rotation steps, each row followed by its count of steps
The counts run from 0 to 222.
[132  68 135 155 163 101 138 182 106 104 144 122 153 117 115  96 150  73
 137 118 115 107 118 160 135 114 149 131 140 147  69 126 140 134 149  91
 102 144  74 159 125 107 145 147 118 137 135 106 150 146 125 151 101 111
 177 115  97 113  68 121 162 116 172  96 151 153 160 166 130 147 181 130]
184
[111 120 170 133 139 153 105 141 116 132 108 176 114 130 102 140 135  84
 147 124 121 161 106 147 132 134 168 132  86 174 161 138 110 119 160 109
 114 156 137 141 133  74 130 133 139  85 114 131 161 126 115 132  91  96
 152  81  86 128  98 142 112 149 174 154 183 148 147 184 163 123 166 107]
65
[134  70 125 145 183 108 173 180 137 142 130 107 117 136  95 107 103  76
 136 147 119  84 158 158 120  81  98 136 165 154  80 128 145 145 125  94
 107 142 111 107 153 141 133 171 116 167 136 124 127 123 124 113  97 122
 158 130 115 133  81 106 176 110 160  94 128 145 111  95 164 128 161 141]
147
[112 110 145 155  96 150 123 182  94 124 139 127 124 108 120 113 100 119
 142 103 127 137  98 140 148 130 159 117 137  89  61 114 163 143 153 100
 105 134  73 139  93 109 142 122 136 121 115  77 177 117 123 135  90 111
 125 103 103 120  92 124 134 104 162 129 113 169 165 167 135 129 161 165]
46
[142  87 115 161 195 107 190 168 127 148 132  96 105 139 116 107 125  84
 138 149 130  77 151 172 109  84  92 127 176 156  92 138 135 129 128 103
 111 159 130 101 159 137 127 174 105 156 141 118 132 118 119 115  96 120
 148 124 117 134  84 105 166 106 139 115 146 131 136  77 159 128 163 127]
146
[118 103 183 156 115 142 135 131 116 130 150 151 138 130 116 130 123 105
 115 126 109 177  83 137 117 134 203 131 123 107 121 120 114 149 161  98
 113 124 109 169 121  56 121  97 172  84 128  90 121 117 142 133  97 107
 165  89 122 103  89 148  90 112 139 131 130 162 155 143 137 111 178 137]
209
[130  86 189 121 128 148 120 156 140 139 161 172 147 133  92 135 117  82
 113  90 135 183  90 122 148 137 185 152 114  97 118 122 118 153 148  66
 107 137  92 140 148  87 147 114 167  93 122 105 116 116 139 118 100 108
 174 133 116 118 115 153 119 106 139 120 157 152 130 173 127 122 138 154]
202
[134 120 133 171 158 143 144 127 123 122 102 151  93 126 141 119  93 126
 129 141 116 112 122 155 136  58 147 130  86 188 146 127 118 119 138 100
  67 142 147  81 119  72 109 152 149 161 120  66 115 109 143 123  90 114
 133  72 110 119  84 121 156 142 155 105 103 145 112  85 157 124 120 128]
113
[122  91 149 144 150 104 148 183 103 141 114  94 127 105 126 118 120 114
 137 125 138 145 135 134 126 119 108 136 164  97  42  86 162 161 155  83
  92 130  79 130 165 147 163 129 136 148 101 117 153 115 119 114 117 107
 188 157 120 115  85 136 130 130 139  92 140 185 147 110 138 114 160 159]
15
[136 140 120 167 150 150 162 136 122 129 122 161  75 153 141 142  88 140
 157 141 141 148 115 140 174  79  90 115 108 144 154 122 172 131 145 121
  47 137 150  71 138  66 134 150 151 135  79  68 124 103 141 130 132 112
 120 105 116 124 126 135 148 129 134 133 112 141 114  60 126 122 120 151]
120
[134  68 128 133 146 109 168 188 138 126 155 121 155 130 106 101 144  93
 159 115 169 122 109 165 168 126 122 105 162 122  81 161 146 132 136 102
  99 145  95 133 172  99 151 166  91 118 119 104 143 138 130 148 122 125
 168 139 112 123 107 123 169  91 135 141 180 110 168 153 120 123 163 105]
188
[108 102 154 173 112 127 129 139  96 125 126 132 129 136 123 118 123 132
 118 133 106 156  88 144 116 131 182 126 123 120 109 102 127 137 176 114
 101 136 112 156  99  52 128 108 160  89 133  82 138 129 137 143 108 103
 164  66 125  88  52 141 115 134 123 123 125 174 163 148 130 128 192 124]
215
[137 105 144 189 126 102 215 156 137 171 167 107  98 114 130 114 118 124
 135 139 155 104 109 142 144 135  97 118 191  94  58 107 178 163 150  96
  95 136 115 108 176 104 107 141 122 134 117 100 129 101 142  95 110 124
 145 129 107 119  97 121 131  94  98 142 157 122 149  99 152  99 156 166]
7
[115  82 115 159 101 132 171 153 119 166 122 116 154 137 101 135 133 135
 147 156 150 140 103 150 126 132 140  93 144 114  93 103 132 124 166 118
 113 161 120 135 146  64 149 117 112  75 149  97 144 132 149 169 137 118
 163  81 149 100  54 119 136 112  99 148 159 138 167 122 114 125 159 101]
218
[122 113 153 169 157 110 148 147 105 129 181 133  93 147 109 107 140  86
 128 126  73 144  98 125 118 129 136 165 159 111 113 132 156 169 153 140
 119 124 102 175 112  95 108 120 165  97  81 100 135 126 116 110  97  99
 144 111  85 133  98 145 115 108 143 111 143 145 142 139 142 126 225 162]
173
[123 129 165 141 147 160 131 137 116 161 133 167  93 124 106 145 147 100
 156 144 155 142 109 158 133 142 153 108  93 170 178 169 115 107 152 126
 126 149 148 131 155  68 134 142 135  69 121 119 154 117 109 138  91 113
 140  83 102 118 100 129 107 139 156 166 186 124 167 169 164 101 164 104]
66
[123 129 129 173 163 149 165 124 134 136 100 138  79 138 155 119  90 139
 142 158 146 123 120 161 145  66 119 109 100 167 154 125 147 126 132 118
  62 137 153  72 137  55 119 156 128 142 121  67 123 102 142 138 125 136
 135  81 119 119  98 108 146 134 134 136 119 123 119  60 142 103 124 125]
114
[135 109 131 178 178  95 152 168 110 111 134 131  77 117 145 100 116 101
 141 139 115 101 130 150 129  78 119 137 136 178 101 138 153 135 131 118
  83 126 108 104 124 101 116 176 130 176  94 108 149 122 116 128  84 111
 152 111  82 115 100 131 162 140 184 101 132 146 122 110 165 129 163 137]
149
[134 130 127 185 192  96 192 141 122 136 132 119  66 133 141 105 137 112
 137 155 113 100 135 163 115  91 102 138 145 182 124 133 158 143 130 137
 100 130 147 116 139  95 103 175 119 139  99 116 148 120 116 106  90 113
 142 100  85 120  93 129 150 138 144 125 143 120 130  91 180 119 177 131]
144
[121 124 135 184 108 151 162 158 108 144 169 123  76 115 123 115 107 125
 141 131 144 132  98 145 165 148 150  75 145  95  98 151 168 122 150 113
 122 120 105 132 120  76 112 149 124  98  96  76 172 105 132 147  80 123
 115  90  82 140 107 124 116 102 135 179 144 128 174 162 154 112 160 147]
42
[115 137 147 188 149 106 187 154 109 137 141  92  78  98 160 115 145 137
 147 132 159 132 120 144 142 134 103 104 163 112  69 113 185 151 155 115
  93 119 101 121 170  97 150 146 131 129  83  99 150 121 106  89 125 107
 158 124  97 108 115 128 110 133 122 135 150 147 166 103 147  84 165 149]
12
[136 111 153 155 131 131 122 155 114 132 159 176  86 136  78 108  81  81
 107 148 114 121 104 129 137 131 170 124 122  96 106 137 131 145 142 101
 133 126 105 148 143 103  81 130 142 130 100 118 161 103 123 147  61  95
 164 111  91 146  87 120 111 120 174 128 154 167 131 186 172 151 144 150]
34
[ 97  99 121  96 121 185 143 153 129 190  93 141 166 150  92 175 108 113
 163 127 139 152 114 133 163 115  92 129 132 136 137  94 145 145 145 114
  71 190 136 113 149  96 178  95 137  67 139 110 134 125 150 103 164 120
 125 117 149 103  85 138 138 125  87 132 165 135 137 101 110 113 153 144]
92
[128 101 139 144 159 139 175 166 137 158 202 132 116 167  79 131 121  69
 137 123 121 145 119 135 135 143 102 134 196  86 116 144 155 167 137 123
 131 137 114 148 156 130 126 126 145  80 111 121 127 120 134 119 110 109
 140 153 132 134 125 145 121  89 112 132 165 120 146 121 139 111 193 163]
170
[123 123 177 180 111 142 157 118 106 135 164 144 114 137 122 134 139 119
 137 133 125 170  83 132 109 149 190 116 123 110 132 129 130 149 168 119
 108 122 119 153 129  38 122 103 174  74 116  96 124 121 142 132 105  99
 153  72 112 100  93 139  89 127 110 149 148 137 166 134 128 104 179 123]
210
[152  92 134 159 194  95 142 173 117 118 131 125 100 118 133 101 102  80
 114 136 102  89 147 163 125  65 107 149 146 157  81 127 144 141 135 107
  91 135 106 115 125 129 129 168 125 184 123 103 141 118 112 125  85 124
 161 118 101 130  71 117 175 117 172  82 119 156 114  98 166 140 159 144]
148
[121  78 162 154 114 139 159 153 121 160 129 112 168 149  70 121 129 114
 126 140 133 150  94 148 109 133 170 108 151  87  94 109 115 146 157  95
 124 154 120 150 135  77 142 101 146  83 167  99 128 124 164 158 123 113
 169 101 159 113  58 121 115 111 104 130 156 154 169 134 120 119 166 131]
213
[138  98 144 154 148 143 144 141 130 136  92 151 124 151 129 126  74 109
 122 146 107 106 125 162 135  53 142 140  94 174 130 108 112 127 135  78
  73 151 143  76 125  83 119 144 146 147 150  89 121 119 140 137  97 130
 148  70 126 115  79 116 160 135 157  91 113 167 106  97 168 136 112 139]
112
[122  80 126 138 117 125 122 158 111 133 100 136 173 126 106 125 127 120
 134 139 118 134  93 142 133 123 163 114 118 122  90  89 119 131 166  95
  96 163 112 141 122  71 141 115 124 116 149  91 159 149 147 163 124 109
 176  88 134  93  30 124 144 129 134 115 141 177 154 153 121 135 155 119]
220
[108  80 135 135 100 151 126 193 117 148 142 131 137 116  98 116  94  99
 142 103 133 135 105 132 158 126 151  99 161  83  46 116 145 140 143  77
 120 148  63 129 111 110 150 124 129 100 115  75 175 125 138 133 101 127
 138 127 114 135  79 118 137  95 151 140 114 154 154 165 136 136 144 170]
45
[133 116 140 164 151 107 158 148 100 140 173 164  70 136  95 115 116  93
 136 157 166 149 113 139 145 157 127 105 125 109 156 158 150 132 150 125
 127 136 141 140 188 100 109 146 117 124  78 132 155 124 101 151  93  80
 170 116  92 148 121 131 106 119 143 160 202 133 143 151 178 122 153 126]
30
[109 146 143 109 127 164 123 121 105 158  85 166 128 126 124 171 120 133
 150 125 108 157  92 126 152 121 124 163  90 179 171  96 138 156 146 138
  65 168 140 130 117  61 161 115 158  78 117 104 136 122 123  95 143 102
 131  88  94  96  80 154 126 160 126 115 153 143 127 118 137 110 172 145]
95
[133 103 136 170 120 141 173 169 129 168 179 139  86 140  74 103  97  98
 141 158 172 127 109 139 165 144 142  85 166  82 100 151 151 138 144 106
 151 139 114 117 153  96  87 155 115 108 107 103 151 106 134 144  85 105
 136 113 107 160 101 127 113  98 132 165 175 117 158 159 174 124 150 138]
37
[119 110 188 158 123 156 164 125 130 150 177 163 121 145 114 142 137 108
 129 118 155 187  83 128 143 164 170 114 136 106 130 146 140 135 162  99
 118 116 125 136 170  55 128 118 158  57 109 110 116 107 140 136 110 107
 158 116 109 131 125 144  91 104  90 163 177 109 156 144 135  98 160 130]
205
[126 111 174 131 135 156 153 149 137 140 171 165 119 130 129 145 145 101
 147 113 190 169  91 140 173 147 157 121 118 113 138 159 134 120 151  95
  98 138 114 130 191  63 148 143 135  95  85  98 119 116 131 117 120 106
 165 133 111 127 141 169 123 105 125 165 202 100 161 159 127 108 147 123]
199
[132 109 133 143 181  99 153 167 111 138 131 127 104 126 105 107 116  80
 119 151  76  95 139 150 104  81 116 164 153 152  88 106 134 175 129 121
  95 141 123 122 126 116 114 147 141 149 132 120 137 122 115  97  86 114
 154 112 100 121  70 121 149 128 144  77 125 161 108  99 184 123 184 165]
142
[114  80 192 153 115 154 116 153 122 139 154 152 152 138  87 135 109  95
 110 116  97 172  83 128 117 126 196 136 132  88 107 115 114 153 162  89
 122 140 107 153 139  72 139  90 164  80 144  96 123 120 148 136 100 109
 174 108 136 115  72 136 104 110 116 111 145 166 150 145 130 111 155 159]
208
[130  98 134 175 159 111 186 166 111 125 176  99 106 123 130 104 175 100
 157 141 131 117 103 167 131 136 120 111 173 141  90 151 157 133 152 135
 127 137 101 155 140  75 133 148 104 100 103 119 138 137 129 135 109 119
 146 109  95 123  91 124 149 103 126 143 173 104 177 132 145 123 212 102]
181
